Rotation paths and how fast each direction turns (degrees a step):
Each turn is a multiple of 5 degrees from 10 to 175, or 0.
Each row of a path follows its step; steps can be skipped.
path 1
step 2: 0,-13,30,11,-10,24,-26,36,2,2,-2,-14,-14,25,26,-20,-18,-3,2,0,20,28,15,5,4,33,-14,11,1,-17,-46,0,5,36,9,-15,1,-1,32,-8,-11,-1,-1,-37,24,24,14,-7,9,-43,-6,-8,-26,32,-6,-15,42,8
step 12: -18,-15,-11,23,2,26,-18,-19,-12,5,-26,-12,3,-12,4,-15,-42,-3,-7,-11,-22,-24,-23,31,12,17,-33,-16,1,5,2,-16,-4,34,-27,-1,7,-1,39,14,-34,-19,19,-25,27,33,-21,5,-40,4,-30,-13,-23,10,20,-1,20,8
step 14: -9,-13,20,32,26,37,-6,16,19,24,29,22,13,-5,-32,-25,-13,6,14,-5,33,8,-27,-15,-3,3,-40,-17,23,-11,-8,16,17,16,29,23,-7,4,18,-5,-15,-25,16,-5,0,-22,-25,-9,21,-4,-44,-11,-17,-12,31,1,9,-30
step 15: 9,-25,6,28,7,0,-27,26,-21,0,-10,-9,-19,-23,23,-7,-20,-3,-15,-8,1,0,5,39,-3,25,-39,-39,-20,-27,3,-38,-17,14,-35,-9,-9,-27,6,8,-22,-12,5,-24,-24,43,3,-17,-7,-12,-19,15,-8,4,-25,-14,-28,16
step 19: -3,-5,9,36,18,-1,-50,10,-4,-2,29,27,-12,-1,8,-37,11,-38,10,22,5,16,24,-16,13,4,-31,26,12,-1,-39,-5,-18,-8,-24,-10,-17,17,-13,-3,-19,-26,-11,-23,-24,-9,-19,-11,12,-5,-22,-18,-21,48,-2,-6,1,23
step 22: -23,8,3,38,3,9,-41,3,5,8,23,-7,11,-14,-10,-24,-21,14,14,0,6,13,0,-8,25,-20,-47,-9,11,-17,13,-27,13,-14,14,4,2,14,-23,-21,-42,-23,18,-8,-1,-20,-9,6,9,29,-9,-39,-43,27,35,-3,15,17
step 24: -9,-9,8,9,10,12,-12,23,-22,-16,35,-10,-24,29,7,-3,-17,21,-21,11,-7,7,18,6,-21,12,-28,2,13,-1,-20,11,33,-17,27,-16,-6,13,-3,41,9,-12,-3,-25,15,2,-26,-4,-33,-30,-29,-23,-32,20,41,-23,-17,-35
step 25: -2,-11,15,17,15,40,-27,13,6,-3,27,22,12,-31,7,-40,-1,9,12,22,23,3,-24,7,44,17,-47,-4,-10,-30,-27,-11,-3,38,-8,3,11,2,22,-11,-6,-23,-5,-8,1,-6,11,-21,31,20,-7,-14,-33,5,-19,-9,29,12
8,5,-1,5,-4,3,1,-3,-6,0,4,3,9,2,1,9,4,-3,-1,2,4,-8,-1,-6,1,-7,-4,-2,11,3,6,5,4,2,-2,4,-4,0,0,4,3,-13,1,7,-3,8,0,1,20,1,-1,-7,-9,1,-3,-1,10,5 => 130
1,2,4,3,14,11,-3,-8,5,-6,-7,4,1,-1,-7,9,-1,2,-2,6,-2,3,3,-7,-7,7,0,5,5,2,3,2,6,-8,-8,-9,5,6,1,-1,0,-7,5,7,0,-5,8,-3,1,-5,2,5,5,-7,-9,-8,-5,-1 => 145
6,2,-4,0,-10,9,-6,-7,4,3,-2,-7,-3,12,-3,-5,-5,-1,1,-3,-8,-7,2,-2,3,4,-1,3,4,-1,6,-1,5,-2,13,1,1,0,5,-10,-12,-4,0,1,10,0,-7,-1,3,-8,1,-1,3,-12,10,-1,1,-5 => 175
-5,1,1,6,-4,7,6,10,-1,2,-2,4,2,8,-4,2,9,15,8,5,-9,5,-1,-4,3,12,4,-4,-5,0,0,-2,-7,7,4,-7,6,3,1,4,6,3,0,7,5,2,4,0,5,-3,-1,-14,-3,0,-1,9,-1,-6 => 95
11,-7,-2,2,-6,2,1,-4,-2,2,-2,-6,-3,-7,-13,7,10,4,6,-9,-5,-3,-10,0,-9,-3,-6,0,-5,9,4,4,2,2,5,-7,6,-7,5,-2,3,-3,-6,-5,-4,5,-2,1,-8,-1,-11,5,-1,5,-5,-1,-5,2 => 125
-5,-4,-5,-1,2,9,2,-4,-2,-8,-6,10,2,-1,-2,0,2,1,7,0,7,2,2,-6,10,7,-7,0,-7,2,8,5,6,5,5,1,-12,-1,-1,-2,-6,0,-3,-8,-2,-1,0,11,6,14,4,5,8,8,1,1,-2,-7 => 130
